Some points:
c(1.34, 0.45, -0.41, -0.32, -0.92, 1.30, -1.09, 0.46, -0.31, 2.10, 0.45, -1.07, -1.47, -0.32, 1.33, 0.36, -0.24, -0.82, 0.05, -0.74, -0.50, 0.73, 0.08, -0.13)
c(0.14, -0.52, -0.67, 1.20, 0.37, 1.41, 0.54, -1.35, 0.55, 0.20, 0.48, -1.41, 0.21, 1.25, -0.49, 0.89, -1.15, -4.20, -0.71, 0.72, 1.75, -0.32, -1.00, -0.19)
c(2.25, 0.02, 0.47, 1.25, 1.80, -1.80, 1.34, -1.01, -0.09, -0.57, 1.09, 1.17, -0.94, 0.42, 0.76, -0.16, -0.93, 0.13, -0.33, 1.18, -1.08, -0.08, 1.18, 0.26)
c(-0.31, 0.45, 1.00, -1.47, -1.56, 1.24, -0.45, 1.16, 0.54, -1.26, 0.97, 0.56, -1.21, -1.62, -0.55, -0.99, 0.21, -0.88, -1.68, -0.20, -0.42, -0.65, -0.34, 2.69)
c(0.08, 1.06, 1.36, -1.68, -0.23, 0.26, 0.48, -0.12, 0.30, -0.04, 1.56, -1.22, -0.93, 1.06, -0.77, 0.82, 0.65, 0.85, 0.84, -0.78, 1.34, 0.00, 1.20, 0.13)
c(-1.08, 0.36, 0.20, -0.86, 0.36, -0.71, 0.02, 0.19, 0.84, 0.74, 1.14, -2.59, 2.06, 0.01, -0.42, 1.43, 0.14, 0.05, -1.16, -0.17, -2.56, 1.66, -0.29, -0.37)
c(0.22, -5.55, -0.08, -1.32, -0.81, -0.75, -0.09, 0.44, -0.03, 0.50, 0.19, 0.17, 0.01, 0.31, 0.24, -0.11, -0.64, 0.23, -0.83, 0.09, 0.17, -0.36, 1.11, -0.41)
c(0.09, 1.05, 0.75, -0.84, 0.38, 1.08, -0.84, -0.79, 1.38, 0.04, -0.65, 2.36, 0.05, 0.63, -1.08, -1.54, -1.23, -0.30, -1.15, -0.78, -0.90, -0.01, 0.84, -2.41)
c(0.01, 1.39, -2.72, -0.02, 0.07, -0.47, -1.94, 1.30, -0.08, -0.73, 0.30, 1.20, 1.87, -0.07, 1.28, 0.57, -0.15, -0.74, 1.05, 0.11, -0.64, -1.13, 2.96, 0.60)
c(-0.19, -1.04, -0.87, 0.85, 0.33, 1.73, 1.51, -0.54, 0.97, 0.21, 0.62, 0.67, 0.06, -0.85, -1.16, 0.53, 1.01, 0.42, 2.90, 1.76, -0.19, 1.07, 0.19, -0.75)
c(-0.21, -0.20, 1.12, 1.28, 1.06, 0.48, -0.96, 0.57, -0.66, -2.10, 1.19, -1.07, -0.55, 0.30, -1.41, 0.73, 0.28, 0.19, 0.35, -0.17, -0.53, -1.54, 0.23, -0.78)
c(-1.86, 0.09, 0.19, 0.25, 1.00, -1.94, -0.49, 1.48, -1.02, 0.32, -1.29, 0.54, -0.61, -0.19, -0.65, 0.09, -0.31, -0.86, 0.33, -0.26, -0.69, 1.86, -0.53, 1.07)
c(0.47, -0.30, -0.40, 0.44, 1.16, 1.15, -0.72, -0.18, 0.21, 1.11, -0.65, -0.01, -0.22, -0.03, -0.05, -0.04, 0.08, 1.93, -0.06, 0.29, -0.53, -0.29, -0.26, 0.17)
c(0.93, -0.37, 0.88, -0.54, 0.69, -0.11, 0.52, 0.99, 0.53, -0.70, -1.34, 1.01, -1.00, 0.14, 0.75, 3.90, 0.63, 0.67, -1.99, 0.09, 0.85, 1.10, -0.20, -0.13)
c(0.99, 0.48, -0.78, -0.57, 0.66, -0.65, 0.00, 1.23, -0.49, 0.44, 1.05, 1.83, 0.01, 0.45, 0.06, -0.94, 0.37, 0.17, -1.65, 0.92, -0.42, 0.33, -0.96, 0.15)
c(-0.78, 0.67, -0.87, 0.76, -1.32, -0.12, 0.19, -0.22, 1.45, 0.38, -0.35, -0.47, -0.35, -0.60, -1.08, -0.07, -1.96, 0.75, -0.06, 1.69, 1.23, 1.39, 0.13, -0.21)
c(-1.74, 0.42, -0.74, 0.74, -0.60, 0.50, 0.47, -1.97, -1.13, 0.48, 1.42, 0.60, -1.42, -0.55, 0.76, 1.13, -1.15, 2.22, -0.01, -0.63, -0.11, -1.34, -0.92, 0.02)
c(-0.29, -0.17, 0.46, -0.61, -0.96, 0.05, -0.37, -4.15, -2.15, -0.35, 0.10, 0.17, -0.30, -0.26, -0.06, 0.17, 1.44, -0.21, -0.19, -0.85, 0.19, 1.04, 0.65, -0.12)
c(0.29, -0.68, 1.86, 1.41, -1.89, 2.40, 0.09, 0.67, -0.65, -0.76, -0.65, 0.14, 2.12, 0.63, 1.10, 0.34, -1.94, 0.33, 1.26, -0.47, -0.56, 0.66, -0.69, 0.19)
c(-1.48, -0.14, 0.67, 0.31, -1.34, -1.17, 0.03, 0.28, 1.67, 1.44, 0.22, 1.55, -0.02, 2.68, 1.56, -0.57, 1.19, -0.86, 0.42, -0.46, -0.76, -0.96, -0.57, -0.48)
c(-0.55, -0.46, -0.77, 0.22, -0.61, 0.08, 1.73, 1.39, -1.29, -1.15, -0.42, -0.86, -1.04, -0.64, -0.27, -1.16, 1.02, 0.24, -0.52, -1.20, 0.17, 0.07, -0.64, -4.41)
c(0.09, 0.29, 1.14, 0.13, -0.09, 0.47, -2.67, 0.11, -0.79, -0.34, -0.02, -0.89, -0.82, 0.53, 0.36, -0.49, 1.06, 0.08, 0.12, 2.02, 0.33, 0.89, -0.45, -0.94)
c(0.42, 0.23, 0.42, 1.94, -1.38, -0.70, -0.17, -0.16, -0.21, 1.38, -0.97, -1.23, 0.31, 0.27, -1.67, -0.55, 0.33, 1.70, -0.80, 0.75, 0.58, -0.55, -0.41, 0.28)
c(0.01, 0.45, 1.13, -0.12, 0.64, -0.78, -0.01, 0.13, 1.46, 0.58, -1.28, 0.12, 0.28, -4.58, 1.01, 0.05, 0.64, -0.93, 0.33, -0.24, 0.50, -1.09, 0.04, -0.07)
c(-0.20, 0.89, -0.13, -1.45, 0.98, 0.32, 0.79, 0.58, -1.73, 1.72, -1.89, -0.19, 0.06, 0.22, -0.93, -0.29, -0.49, -0.92, 1.76, 0.34, -1.02, -2.19, -0.73, 0.80)
c(-1.03, 0.75, 0.85, -1.44, 0.81, -0.65, 0.80, -0.27, 0.26, -1.01, -0.27, -0.79, -0.57, -0.22, 2.30, -1.75, -0.55, 0.42, 0.62, 0.87, 0.95, 0.42, 0.32, 0.46)
c(-0.62, 0.40, 0.07, 1.95, 0.96, 1.32, 0.40, 0.49, 0.27, 0.57, 0.25, -0.59, 0.76, 0.32, -0.70, -0.93, 0.40, 0.06, -0.39, -1.20, 1.22, 0.43, 1.97, 1.67)
c(-0.03, -0.38, -3.28, -0.41, -0.37, 1.22, 0.47, -0.72, 0.66, -1.58, -1.15, -1.37, -0.64, 1.24, -0.41, -0.53, 1.35, 1.01, -0.46, 0.07, -0.06, 0.11, -0.08, 1.50)
c(0.94, 0.53, 0.04, -0.05, -0.81, -1.24, 1.24, -0.02, -1.74, -0.15, -0.19, 0.82, 3.38, -0.67, 0.71, 0.09, 0.55, -0.17, -1.19, 0.37, 0.31, -0.84, -0.28, -0.26)
c(0.60, -0.22, -0.39, -1.25, 1.76, -1.88, -0.73, -0.09, 0.58, 0.13, 0.67, 0.75, 1.03, 0.08, -0.55, -0.76, -0.15, -0.25, 1.54, -1.31, 1.86, 0.14, -1.31, 0.77)
c(1.50, 0.05, -0.49, 0.22, -0.15, -2.03, -0.09, 0.15, 0.71, -1.59, -0.59, 0.13, -0.10, 0.04, 0.04, -0.22, -0.44, -0.30, 1.60, -1.78, -0.46, -0.52, -1.22, 0.89)
There is one direction along which these points spread out most. Take the direction at right angles to it along which they spread out most. Go by this last direction. How far along it is each point below, from 0 to 99? 50 is the average, and the first point above lies past it. One standard deviation of the points above along it is 16.
c(0.08, 1.06, 1.36, -1.68, -0.23, 0.26, 0.48, -0.12, 0.30, -0.04, 1.56, -1.22, -0.93, 1.06, -0.77, 0.82, 0.65, 0.85, 0.84, -0.78, 1.34, 0.00, 1.20, 0.13) 57
c(0.99, 0.48, -0.78, -0.57, 0.66, -0.65, 0.00, 1.23, -0.49, 0.44, 1.05, 1.83, 0.01, 0.45, 0.06, -0.94, 0.37, 0.17, -1.65, 0.92, -0.42, 0.33, -0.96, 0.15) 35
c(-0.20, 0.89, -0.13, -1.45, 0.98, 0.32, 0.79, 0.58, -1.73, 1.72, -1.89, -0.19, 0.06, 0.22, -0.93, -0.29, -0.49, -0.92, 1.76, 0.34, -1.02, -2.19, -0.73, 0.80) 67
c(0.01, 1.39, -2.72, -0.02, 0.07, -0.47, -1.94, 1.30, -0.08, -0.73, 0.30, 1.20, 1.87, -0.07, 1.28, 0.57, -0.15, -0.74, 1.05, 0.11, -0.64, -1.13, 2.96, 0.60) 74
c(-1.03, 0.75, 0.85, -1.44, 0.81, -0.65, 0.80, -0.27, 0.26, -1.01, -0.27, -0.79, -0.57, -0.22, 2.30, -1.75, -0.55, 0.42, 0.62, 0.87, 0.95, 0.42, 0.32, 0.46) 51
c(-0.29, -0.17, 0.46, -0.61, -0.96, 0.05, -0.37, -4.15, -2.15, -0.35, 0.10, 0.17, -0.30, -0.26, -0.06, 0.17, 1.44, -0.21, -0.19, -0.85, 0.19, 1.04, 0.65, -0.12) 43
c(-0.62, 0.40, 0.07, 1.95, 0.96, 1.32, 0.40, 0.49, 0.27, 0.57, 0.25, -0.59, 0.76, 0.32, -0.70, -0.93, 0.40, 0.06, -0.39, -1.20, 1.22, 0.43, 1.97, 1.67) 79
c(-1.48, -0.14, 0.67, 0.31, -1.34, -1.17, 0.03, 0.28, 1.67, 1.44, 0.22, 1.55, -0.02, 2.68, 1.56, -0.57, 1.19, -0.86, 0.42, -0.46, -0.76, -0.96, -0.57, -0.48) 39
c(0.09, 0.29, 1.14, 0.13, -0.09, 0.47, -2.67, 0.11, -0.79, -0.34, -0.02, -0.89, -0.82, 0.53, 0.36, -0.49, 1.06, 0.08, 0.12, 2.02, 0.33, 0.89, -0.45, -0.94) 48
c(-1.74, 0.42, -0.74, 0.74, -0.60, 0.50, 0.47, -1.97, -1.13, 0.48, 1.42, 0.60, -1.42, -0.55, 0.76, 1.13, -1.15, 2.22, -0.01, -0.63, -0.11, -1.34, -0.92, 0.02) 51
